array([[+3.39, +0.31, -1.86, +0.29],
       [+3.87, +0.17, -2.33, +0.72],
       [+0.14, +0.60, +0.00, -0.76],
       [+1.29, +1.20, -0.63, +0.24],
       [+2.07, +0.20, -1.18, +0.05],
       [+1.72, +0.94, -1.19, -0.05],
       [+3.08, +0.60, -1.94, +0.24],
       [-1.93, +0.52, +1.30, -0.85],
       [-1.27, -0.11, +0.64, -0.54],
       [+5.03, +0.10, -3.11, +0.57]])
The 1st entry on the main diagonal: +3.39
Give the bottom entry of the column that holds the smallest entry.
A: -3.11
Give the last entry, reading row by row.
A: +0.57
Give the 3rd entry on the main diagonal.
A: +0.00
The largest entry in the first column -> +5.03
Give the top-right entry.
A: +0.29
The third entry on the diagonal from the top-right corner -> +0.60
The entry directly below +1.72 is +3.08
Give the smallest entry in the first column.
A: -1.93
The entry directly below -1.86: -2.33
Give the 2nd entry in reading order.
A: +0.31
Give the entry directly above +0.52.
A: +0.60
Give the top entry of the column that holds the smallest entry.
A: -1.86
The entry directly above +1.30 -> -1.94
The largest entry in the last column is +0.72
The entry directly below +0.20 -> +0.94
The entry just right of -1.93: +0.52
Give the entry directly above -3.11.
A: +0.64
Give the second largest entry.
A: +3.87
The entry directly above +0.20 -> +1.20
Give the entry directly above +0.57.
A: -0.54
Give the entry just left of the smallest entry.
A: +0.10
The entry directly below -0.63 is -1.18
The entry just right of -1.94 is +0.24
The entry just left of -2.33: +0.17

Questions about the grid below. Rows and columns are numbered from 1.
1) Find the entry just right of -0.11.
2) Find the entry just left of +0.55.
3) Find the entry just right of the largest entry.
4) Find the top-right entry.
5) Find the entry just left of the largest entry.
6) Find the entry in row 3 and column 1.
7) Find the entry directly below -1.26.
8) Find the entry in the top-left corner.
-0.93 -2.77 -1.61 +0.56 +1.20 -0.73 +0.95 -0.49 -0.71 -0.79
-0.11 -0.91 -0.88 +0.98 +0.07 -0.32 +1.12 -0.41 +1.17 -0.02
-0.08 -0.07 +0.55 -1.03 +0.18 +0.10 -1.13 +0.28 -1.16 +0.09
-0.30 +0.84 +0.94 -1.36 -0.17 +0.56 -1.45 +0.59 -0.90 +0.77
+0.62 +0.49 -0.05 +0.68 +0.32 -0.34 +0.66 -0.24 -1.06 -1.71
+0.71 +0.93 +0.69 -0.22 -0.06 -0.03 -0.43 +0.08 -0.97 -0.83
-1.27 -2.44 -0.55 -1.23 +0.93 -0.18 -1.03 +0.14 -1.26 +0.63
+0.67 +0.31 +1.94 -2.88 +1.22 -0.22 -3.32 +0.65 -6.09 -2.33
+1.45 -1.25 -0.38 +0.96 +0.72 -1.25 +0.70 -0.81 -1.28 -2.68
1) -0.91
2) -0.07
3) -2.88
4) -0.79
5) +0.31
6) -0.08
7) -6.09
8) -0.93

x =
[[61 25 49 44 31 52 27]
 [38 35 58 50  2 50 51]
 [50 40 37 37 11 47 52]
 [37 63 51 49 68 46 55]
 [43 15 70 35 31 51 39]
 [44 56 54 50 64 52 52]
 [55 40 21 38 14 40 48]
 [50 23 55 39 34 49 32]
 [52 16 70 41 24 50 36]
 [69 56 24 48 42 45 36]
 [40 57 49 47 58 44 44]
 [54 11 77 36 26 51 38]
 [46 60 26 38 36 40 46]
 [24 22 65 42 20 45 53]
 [51 25 64 44 22 49 32]
 [58 30 39 37 13 48 47]]
The 2nd entry, reading row by row -> 25
Read off the smallest entry in the first column.
A: 24
Read off the first entry of the smallest entry's row.
A: 38
The largest entry in the last column: 55
The entry just left of the largest entry: 11
Read off the entry just right of 60.
A: 26
Read off the top entry of the column that holds the largest entry.
A: 49
Read off the third entry from the end, reading row by row.
A: 13
Read off the entry in the top-left corner.
A: 61
The fourth entry in reading order: 44
Read off the bottom-right entry.
A: 47
Read off the entry directly above the smallest entry.
A: 31
The entry in the bottom-left corner is 58
Read off the entry directly above the largest entry.
A: 49
Read off the fifth entry from the end, reading row by row.
A: 39
Read off the entry just right of the smallest entry.
A: 50
The first entry of the largest entry's row is 54
The entry in the top-right corner: 27
Read off the entry just left of the smallest entry.
A: 50
The entry directly below the smallest entry is 11
Read off the entry just right of 41.
A: 24
The minimum is 2
Read off the largest entry in the first column.
A: 69
Read off the 2nd entry from the end, reading row by row.
A: 48
The maximum is 77
Read off the entry just right of 20.
A: 45
The fourth entry from the end, reading row by row is 37
The last entry in the row that holds the smallest entry: 51

+1.22  -0.08  -1.81  -3.62  -5.25  +1.95  +0.60
The entry just right of +1.22: -0.08
What is the entry just right of the largest entry?
Answer: +0.60
